Each run below is a few steps of one of 6 hidden systems, one row a step.
S, seq 1:
-42	2	-87	33	-262	-66	155	261	51	-228	-213	-93	-151	116	95	36	-90	135	76	-77
64	-82	18	165	119	-108	10	-95	-86	80	-122	188	-22	-131	-46	-89	-52	-300	139	300
-54	39	64	-226	-62	-301	21	-158	8	-117	-187	-289	75	87	167	132	86	29	-10	-68
-121	-328	-28	91	114	-52	63	-157	116	239	-22	177	87	74	-169	-42	-12	149	-111	192
-83	-53	16	-274	40	185	34	-161	-2	-89	35	-222	-143	-239	204	7	163	157	-3	11
-114	-24	88	15	12	22	161	96	68	23	218	80	188	-161	-401	77	-167	196	30	-23
88	248	52	-15	148	195	-208	-137	-12	168	234	-32	-95	-145	106	28	26	-62	-41	-222
124	152	45	105	-121	58	66	406	57	-60	50	34	101	121	-188	60	87	219	-112	-240
180	70	-152	91	36	227	-222	212	-57	57	82	191	-77	36	157	-135	-67	-323	95	1
126	153	7	118	-201	-294	98	276	-124	-312	-59	-123	-87	210	132	56	3	-38	100	-47
73	-98	-83	201	34	-160	-40	-150	-88	74	-289	340	74	162	112	-67	-139	-268	55	176
K, seq 2:
-2	155	221	-4	72	15	3	-245	-206	-47	99	58	116	-171	-88	69	-16	-151	13	115
81	-51	-17	-59	35	-194	35	-287	21	53	-114	-134	25	-75	153	81	231	106	-63	-110
-53	-242	-87	-141	11	33	11	85	188	144	-293	78	66	17	18	-17	27	-33	3	96
-43	-38	-54	-204	134	149	11	255	27	-102	122	-65	-109	-173	26	-105	-78	61	152	73
-51	32	190	27	-113	148	100	67	28	16	212	-92	-12	-139	-256	117	109	114	-84	8
-52	115	-1	118	-201	146	-37	-153	88	88	-54	-89	-197	19	64	71	-37	94	-120	-204
70	86	-96	176	-146	-113	-49	201	88	-51	-233	-66	-14	145	-112	-151	-76	4	-22	-106
159	100	-89	119	21	72	-188	141	-99	-11	171	156	103	115	-15	-126	-104	-201	23	-42
82	-47	6	118	-36	-262	54	-77	-169	-94	337	3	105	159	42	120	20	0	20	2
-20	-53	119	62	-40	-85	102	-261	-167	-27	-133	199	46	130	175	165	14	-77	-33	164
-21	26	10	-213	218	-200	24	-158	-109	-143	-266	-20	100	-53	137	-91	-31	55	93	86
U, seq 3:
-85	119	10	-89	-173	-157	94	166	138	-167	-281	-241	175	-196	-364	-69	-139	44	88	-69
46	-71	-14	183	-57	270	-127	23	91	319	101	119	-315	6	161	76	34	-300	4	85
88	256	-22	-102	-60	53	23	173	-104	-340	70	-195	79	-62	6	-98	43	295	-25	-269
-130	-44	30	204	-159	51	-24	27	21	111	-11	228	36	148	-181	49	-331	-264	47	170
169	53	-95	129	-9	0	-52	-270	-207	-179	146	-150	-138	-93	214	-157	197	123	-68	-82
2	-117	-30	-125	-208	9	90	144	-24	-152	-177	155	390	30	-145	52	-49	-125	23	97
27	-91	-115	-25	169	-137	-162	-239	-33	129	309	-90	-103	-31	197	-19	-51	-183	99	20
-4	-120	171	-147	-128	-88	228	152	-32	-188	54	-144	173	21	-118	184	271	190	-87	81
-241	-61	18	-181	73	-6	-69	-168	145	177	-128	-78	-150	-33	127	81	-243	-148	101	87
88	69	170	-3	62	75	32	154	42	7	41	-245	-100	-209	-186	-77	346	121	-98	41
-145	76	10	-99	-166	233	-73	105	220	172	-186	75	4	128	20	170	-193	-21	-74	-210
H, seq 4, 11 rows:
-14	366	166	55	-109	9	138	9	18	74	64	180	103	-134	-93	449	-263	21	102	-400
-131	20	334	-107	159	-69	-12	128	78	185	-134	-123	-300	103	57	142	78	-254	28	340
-58	-33	-75	-304	83	346	-195	-45	22	-80	-120	-100	56	81	169	-267	101	196	-199	-30
56	-103	-152	366	-137	-64	-3	159	56	4	76	60	36	208	-281	-207	-78	112	-108	-9
201	90	-67	170	-169	146	58	-35	-161	-78	-60	233	-27	-235	144	81	0	-240	132	-38
4	277	329	-71	46	-197	69	4	-139	-135	-100	-69	172	101	-90	165	61	24	-55	-8
-48	-172	-30	-29	145	-165	-86	-273	-91	2	13	-95	-127	123	222	-126	50	-71	3	235
112	-88	-182	-73	-25	-117	40	-48	79	-80	-25	-176	152	-146	-44	-106	168	249	-30	-203
-40	-181	-121	74	1	-185	87	29	71	104	205	132	96	-41	-110	103	-242	-61	180	6
24	136	73	-111	68	85	51	84	61	76	123	-94	-182	-251	91	179	46	19	107	-156
-207	-149	173	-163	53	122	67	113	139	136	-2	40	47	130	-125	121	-14	111	-104	138
H, seq 5:
-31	-272	0	72	-23	-57	167	-17	39	-14	-91	-65	-182	-83	-5	-59	177	112	0	246
-64	45	-107	-93	-15	106	-36	-191	59	11	-119	68	172	-160	-57	-65	-184	94	4	-180
31	33	54	132	-2	-157	-72	148	127	168	122	-109	-32	27	-209	22	-27	-179	22	-3
46	-54	-35	-180	-75	213	-18	79	-46	-48	87	46	13	-18	233	112	96	-102	20	-10
-82	79	114	45	-34	-27	113	147	-25	-133	-8	-48	-59	157	-75	17	-55	267	-62	-31
-28	-89	-13	124	15	106	10	-154	-50	24	-108	80	-139	-115	3	-153	-31	-74	23	226
79	159	40	-4	-68	31	-87	-85	24	15	-108	-51	189	-45	-119	-26	70	6	-119	-177
46	-94	-36	78	-67	-183	-48	43	-12	35	74	12	46	197	41	46	-30	-206	40	77
102	64	-54	-97	-3	2	65	60	-107	-216	27	-90	-43	-102	182	3	103	93	76	-78
-109	-101	88	16	69	-129	149	-50	-48	-52	71	25	84	5	-165	13	-62	168	7	152
-15	-22	-59	38	30	31	-40	-242	63	137	12	-46	-134	-166	77	7	-15	3	14	-71
U, seq 6, 11 rows:
125	162	71	65	304	-170	-13	-50	-57	92	-238	82	-255	-81	242	1	31	-78	136	17
104	43	106	-64	211	71	-39	264	-36	-39	-131	107	144	183	-75	-160	196	163	-153	66
-97	-104	-153	86	118	-77	-95	-135	155	217	35	116	45	143	-56	-72	-238	155	-41	-123
145	-75	-17	267	-9	-170	241	10	-25	-16	-4	76	-99	-137	-68	42	146	212	30	-32
27	39	16	-99	101	73	49	15	-84	-31	-238	263	19	6	233	88	-69	-22	79	10
85	98	73	-7	307	-147	-106	8	-92	-3	84	-6	110	18	-113	-200	39	18	-14	71
-39	-187	12	47	-74	-50	39	-82	79	142	-3	89	124	231	-13	124	84	128	-171	-20
17	-74	-124	-6	83	-225	105	-48	74	-13	-122	-89	-106	-154	63	-34	-31	114	156	-47
46	-60	130	-47	111	135	84	182	-19	57	-22	177	-13	-64	-11	73	137	-14	10	146
-59	166	63	-105	178	-3	-110	-99	21	65	18	-31	31	52	27	3	-100	121	-51	-153
15	-21	87	195	-67	-129	68	59	81	86	-98	-17	-13	49	-217	-4	65	46	-88	34
M, seq 7 (11 x 20):
39	21	-40	-23	100	177	-113	-107	-86	18	427	-115	-203	-220	118	-52	10	-105	78	14
21	130	25	-5	-276	-121	164	88	-110	-285	-126	55	250	103	-28	177	-108	120	2	-186
-45	-117	50	78	20	72	-96	-134	-38	105	-33	-5	-312	64	222	-41	36	-296	20	309
87	83	-62	-164	76	-85	77	8	-36	-250	-255	-130	169	-190	-31	-175	118	282	7	-135
-38	-148	-4	24	-128	177	-201	-115	12	155	189	63	169	107	-119	-37	-29	-312	-115	173
-24	-16	2	-232	101	-189	192	-24	-17	-123	130	-142	-13	-142	189	216	50	232	144	-145
-54	-83	151	59	-131	142	33	259	10	1	-170	147	87	229	-162	6	20	-135	-109	263
-68	167	124	-97	292	2	-25	-142	-14	28	81	-196	-248	-261	36	-57	-2	122	63	1
70	78	69	100	-338	54	21	109	64	-22	-115	13	264	94	-258	88	96	9	-200	-158
-70	-25	-73	-33	27	156	-107	-80	67	157	211	-80	-346	-34	295	78	-88	-88	72	-49
114	84	-82	56	-194	-144	143	294	-46	-317	-182	-54	93	8	-90	-72	-19	147	72	-109
K, seq 8, 11 rows:
246	137	-31	49	103	267	149	276	-194	-187	-29	300	-49	-114	225	10	165	257	34	-149
-221	133	217	-111	35	-212	-53	-47	139	154	148	-121	213	109	-340	188	-283	-32	-24	-74
144	-5	29	236	31	57	-83	-129	-103	56	-38	-80	-418	11	272	-113	273	-95	-77	130
-20	-103	-134	-15	14	-87	92	36	39	-69	-144	178	336	136	-151	-83	-109	366	-96	-154
-22	23	-15	50	65	-24	-111	-13	14	139	81	41	-140	-156	-4	-9	-229	-416	235	156
197	24	74	-8	107	-106	173	130	-138	-163	131	-13	28	-13	108	83	335	295	-50	-98
-238	-64	146	-61	-44	69	-48	-223	125	239	-74	95	105	117	-117	162	-171	-70	-105	76
57	20	-107	31	109	-96	17	15	-48	-162	-113	-185	-318	-120	190	-223	48	97	112	48
56	-38	48	3	10	123	33	138	76	82	-57	193	325	-79	-320	-21	62	62	-92	-15
-39	26	-85	-31	24	8	-105	-75	63	115	264	-124	-211	-71	171	92	-133	-85	116	-127
46	-59	130	148	-134	-87	199	200	0	-71	-92	-7	-38	121	-101	94	193	176	-107	58
S, seq 9:
-22	-15	132	87	31	-200	285	-31	-160	-197	-211	67	-158	6	141	95	46	149	90	196
-139	-6	28	-147	151	-99	-5	-216	63	95	-376	76	90	-129	-19	-33	-185	-95	90	102
-68	-134	36	-112	137	-276	17	-120	201	150	-32	-326	-46	-87	-111	-31	160	155	-49	24
11	-284	-66	-150	111	101	74	-123	59	129	214	114	243	-156	-54	64	168	219	-79	-15
-148	3	40	-142	-25	273	64	64	85	46	320	-52	-153	-113	52	202	-91	204	25	-142
68	293	197	138	163	177	55	193	-110	-2	203	173	-33	-164	-215	30	-55	118	31	-80
179	392	-39	10	48	83	-226	216	22	7	-39	18	48	-8	21	-64	-106	-111	30	-359
271	27	-141	274	-97	-147	-64	406	65	43	-7	42	-41	220	-33	-78	90	-113	8	-129
212	-101	-161	41	-110	-68	-20	149	-153	-143	-109	156	-25	174	373	3	98	-290	118	107
-125	-105	21	39	-123	-313	165	23	-84	-186	-260	10	-117	253	174	97	-184	-99	141	240
-107	-118	77	18	200	-280	61	-425	-79	21	-379	31	-50	-18	90	-94	-31	-50	32	320
N, seq 10:
-111	-100	-2	-141	47	-5	-28	151	166	99	-36	-19	140	165	-131	-14	-71	144	-91	-33
2	-113	-126	83	70	36	-4	-66	-26	-44	216	-37	-79	-40	-14	-175	-5	213	-24	12
126	82	-38	185	-126	68	71	0	-126	-95	1	186	49	-34	10	23	-4	24	2	-76
43	112	52	96	98	-94	-88	36	-5	88	-129	73	-67	116	48	-11	-92	-147	35	19
54	-73	-34	-99	65	-150	20	130	28	-60	-114	-108	-1	57	75	-61	139	65	10	27
-60	-143	-106	-79	-52	-48	26	-92	-30	-104	21	9	155	6	-5	-52	-102	41	26	55
19	-32	5	88	-17	-134	80	-166	-60	8	131	6	-46	-73	54	113	-10	4	51	-1
31	51	141	-49	57	-9	80	8	-17	41	-75	89	64	-119	-40	148	49	-20	29	15
-23	44	51	-80	75	-52	-60	39	90	95	55	-103	76	-64	-147	-3	-15	-13	-7	-56
35	-81	24	21	-28	95	-1	16	20	48	149	-10	66	5	-93	-15	147	89	-121	4
12	43	-26	67	-21	163	-43	16	16	57	92	129	0	29	1	20	-76	87	-51	-121
N, seq 11:
9	-147	118	-15	270	9	13	204	183	411	317	104	-106	-35	-100	202	96	-52	35	73
15	151	100	-138	155	196	63	388	-17	-121	288	27	125	-29	-169	-2	4	338	-29	-155
-2	196	56	320	3	97	-135	-70	-95	-45	121	56	59	209	-297	-268	-125	197	-235	-55
270	80	-137	299	40	97	-152	-64	-51	89	-182	164	-132	161	218	-199	205	77	-182	-183
98	-130	-310	88	-60	-60	-15	306	120	21	-374	206	-19	182	141	-139	-138	-71	120	-55
2	-183	-207	-27	86	-292	16	154	-139	-251	64	-64	-146	161	221	-200	-159	-106	253	275
-14	-23	54	-115	-89	-353	217	-200	-314	-409	-33	-47	154	85	226	152	2	37	109	135
-136	4	165	-114	108	-366	102	-511	-44	73	-206	-27	145	-140	12	210	-99	-54	61	70
64	-124	71	-203	128	-214	95	-176	188	262	2	-153	144	-451	-150	202	257	-56	79	-42
-35	-128	83	-218	-5	199	-6	91	160	257	401	30	340	-299	-361	206	57	-107	-13	-34
-46	116	225	88	62	286	-59	134	71	242	629	31	-23	29	-258	205	29	154	-165	-141
M, seq 12, 11 rows:
-98	-166	222	-59	17	195	127	-251	-65	84	130	52	-2	-162	-59	136	211	66	-125	257
-159	53	139	-258	-49	108	111	96	197	88	-244	-13	115	-166	-142	216	-64	81	8	-114
18	96	148	-47	-34	108	-122	320	160	165	102	-187	-133	-7	-117	68	100	-241	-13	5
25	294	94	14	-23	117	-4	191	-73	-167	190	-143	-142	57	47	36	-10	242	-51	-242
-66	113	21	321	-345	85	1	-48	-52	-116	-3	-48	-211	125	-44	-9	-154	-53	-67	12
133	76	-172	142	-125	52	41	-170	-85	-136	-170	-32	-246	-261	241	-90	17	-8	105	-107
151	-5	-271	19	-158	-9	-160	-56	-66	-143	-232	78	233	34	87	-220	-88	-219	29	-69
78	-191	-198	-146	116	-213	-113	-229	-145	-97	196	-71	113	24	251	-109	39	-146	89	103
-29	-263	9	-202	47	-147	166	-66	-152	-190	-27	128	358	123	38	35	102	141	-37	219
-215	-231	225	-233	251	14	69	-135	21	153	-11	64	74	-52	-97	55	37	-46	-6	412
-75	36	314	-269	164	-8	126	141	151	138	-73	-82	192	-180	-303	187	204	154	-75	16

Name the system that made each run.
seq 13 (2 x 20):
-80	-36	207	84	-128	-71	210	40	-37	-93	35	-164	-169	-86	-117	130	117	83	-5	180
-31	80	116	-141	131	79	-91	-205	-100	17	-27	142	263	-75	-69	-9	-78	-105	-30	62
 -> S
seq 14 (2 x 20):
86	-98	-47	113	-105	38	-29	-150	94	165	259	-107	26	-63	-85	56	217	123	-171	-175
-70	-127	-162	-16	-171	124	103	156	105	13	74	139	-16	70	87	158	-200	142	69	-168
 -> M
seq 15, 2 rows:
-19	108	143	-127	-56	-97	-80	277	63	44	79	-46	192	184	-146	174	-57	-233	0	-27
4	-3	78	25	-1	80	-108	-99	-177	-107	227	-122	-170	195	232	-43	137	-18	-122	125
 -> K
seq 16, 2 rows:
16	-18	-135	92	130	-245	-69	12	165	127	162	-175	17	-129	-240	-166	-113	75	71	-128
187	-54	-29	208	-77	36	80	90	-63	65	269	257	109	84	-9	172	97	58	-46	-130
 -> M
seq 17 (2 x 20):
246	88	-72	270	145	-165	-143	6	-43	117	255	37	15	-55	-102	-127	47	-134	38	-84
179	29	-106	-5	-233	10	12	107	-11	-84	-65	41	90	181	251	169	145	35	-71	-277
 -> S
seq 18, 2 rows:
-32	80	103	-53	-111	257	-20	186	121	76	-128	-98	-197	-169	-41	44	41	-152	22	37
86	90	127	-45	101	-154	-39	182	-98	-93	159	-69	190	19	-189	-42	39	-122	39	91
 -> S
seq 19 (2 x 20):
-52	-307	-86	-16	-120	215	95	-213	-4	59	-208	308	248	-258	-140	-46	-26	-173	21	282
-246	39	191	-268	-126	-106	-15	-170	89	-45	128	-521	-173	-65	20	169	-2	-66	-5	61
 -> S
seq 20 (2 x 20):
-176	46	-36	-119	-150	-126	24	-151	129	-95	-310	-201	131	-184	-196	-71	-246	14	68	-46
160	-91	11	164	-53	155	-70	73	81	235	50	26	-193	-150	24	20	250	-307	-2	116
 -> U
seq 21 (2 x 20):
-133	196	133	-72	-132	113	19	91	-52	-177	25	-53	8	193	13	105	-149	162	-81	-102
-3	159	99	151	-109	-45	-142	-137	-80	-84	-80	-175	-43	51	-139	-175	-32	-168	-84	107
 -> K
seq 22, 2 rows:
-23	16	248	-117	11	-185	16	-409	-159	-102	20	-218	273	-145	-170	11	247	-39	-143	180
-37	-246	-14	-248	-169	-113	-85	-93	263	241	-268	-186	114	68	90	171	220	-276	-87	50
 -> U
seq 23 (2 x 20):
36	279	38	98	-146	-48	48	348	75	-81	-295	93	83	-56	-266	14	-284	-147	163	-123
37	-31	76	-13	187	-127	-236	-18	-84	-21	72	-231	-103	208	42	-288	163	-193	-93	298
 -> N
seq 24:
188	-349	-180	-175	65	-348	40	193	144	119	-136	62	354	95	22	42	245	-92	42	28
-85	-207	65	-257	496	27	-60	142	-24	116	301	147	90	181	20	-95	15	148	-16	249
 -> M
seq 25:
-44	-54	-224	234	-96	201	-142	-292	136	244	-302	175	-249	26	215	-113	-184	-46	-50	-113
211	230	35	-1	-74	-50	-83	415	110	-44	-344	-47	238	-54	-291	-132	99	-174	-6	-123
 -> H
seq 26, 2 rows:
25	56	-146	92	167	5	-155	-28	120	193	-211	257	165	134	-64	-161	-206	95	-74	-213
251	-55	-140	381	73	-240	82	73	-16	76	102	168	-29	27	-65	-64	78	157	27	-122
 -> U
seq 27 (2 x 20):
133	-15	-140	101	-3	-262	101	155	-68	-191	-134	23	13	63	64	-85	-30	106	111	-53
16	-169	-54	32	154	67	36	21	-123	-8	91	261	10	53	98	-65	-63	-19	67	217
 -> U
seq 28:
166	-108	-142	-19	-149	-14	8	218	40	-34	-149	139	221	118	55	37	97	-75	-12	-80
27	-71	-156	-24	174	-168	-45	43	-52	-13	281	11	-42	36	123	-57	-176	-4	180	-11
 -> U
seq 29:
-97	59	8	-167	79	-100	60	-23	-161	-212	30	-4	24	-229	36	-13	-280	-194	304	195
3	-18	288	-82	49	138	-88	-172	-151	40	197	-53	86	45	-44	56	280	-137	-211	250
 -> U
seq 30, 2 rows:
44	155	107	-243	408	-282	-56	224	-107	-183	264	-281	14	-47	-72	-161	35	56	132	79
-18	-223	194	119	-26	229	23	-296	-1	273	203	128	56	-62	-147	109	324	33	-271	206
 -> K
seq 31:
-27	121	43	-91	219	-208	156	169	45	-48	-37	48	94	16	-69	81	-129	362	78	-212
-48	71	225	109	169	65	-107	-31	64	289	-6	28	-166	-23	-137	9	15	-240	-30	198
 -> K
seq 32:
-24	-36	-49	152	-213	284	-68	150	-64	-131	178	-96	-301	165	101	-142	9	-12	-88	104
-74	65	-131	16	-225	236	10	-76	-109	-295	56	5	129	-135	-119	-168	-232	120	16	-68
 -> U
seq 33:
-25	52	0	-86	98	218	76	17	-11	-41	126	-68	-261	-358	103	13	-7	117	144	-24
12	184	157	94	-262	117	46	163	-32	-148	-19	-55	106	-111	-311	22	-27	-104	-33	9
 -> N
seq 34 (2 x 20):
-59	-303	-202	120	-119	155	22	-303	-64	43	0	348	260	-76	-93	-105	-186	-73	-14	165
244	-38	-105	-19	48	-242	41	-299	-155	-46	193	-19	203	-261	131	93	218	-56	91	-130
 -> U
seq 35:
11	-33	-183	60	-354	-28	88	-183	-155	-248	297	-22	88	52	193	181	-128	102	26	-238
2	96	163	53	-294	-195	96	-19	-103	-144	-310	13	104	118	4	195	-28	-305	39	118
 -> K
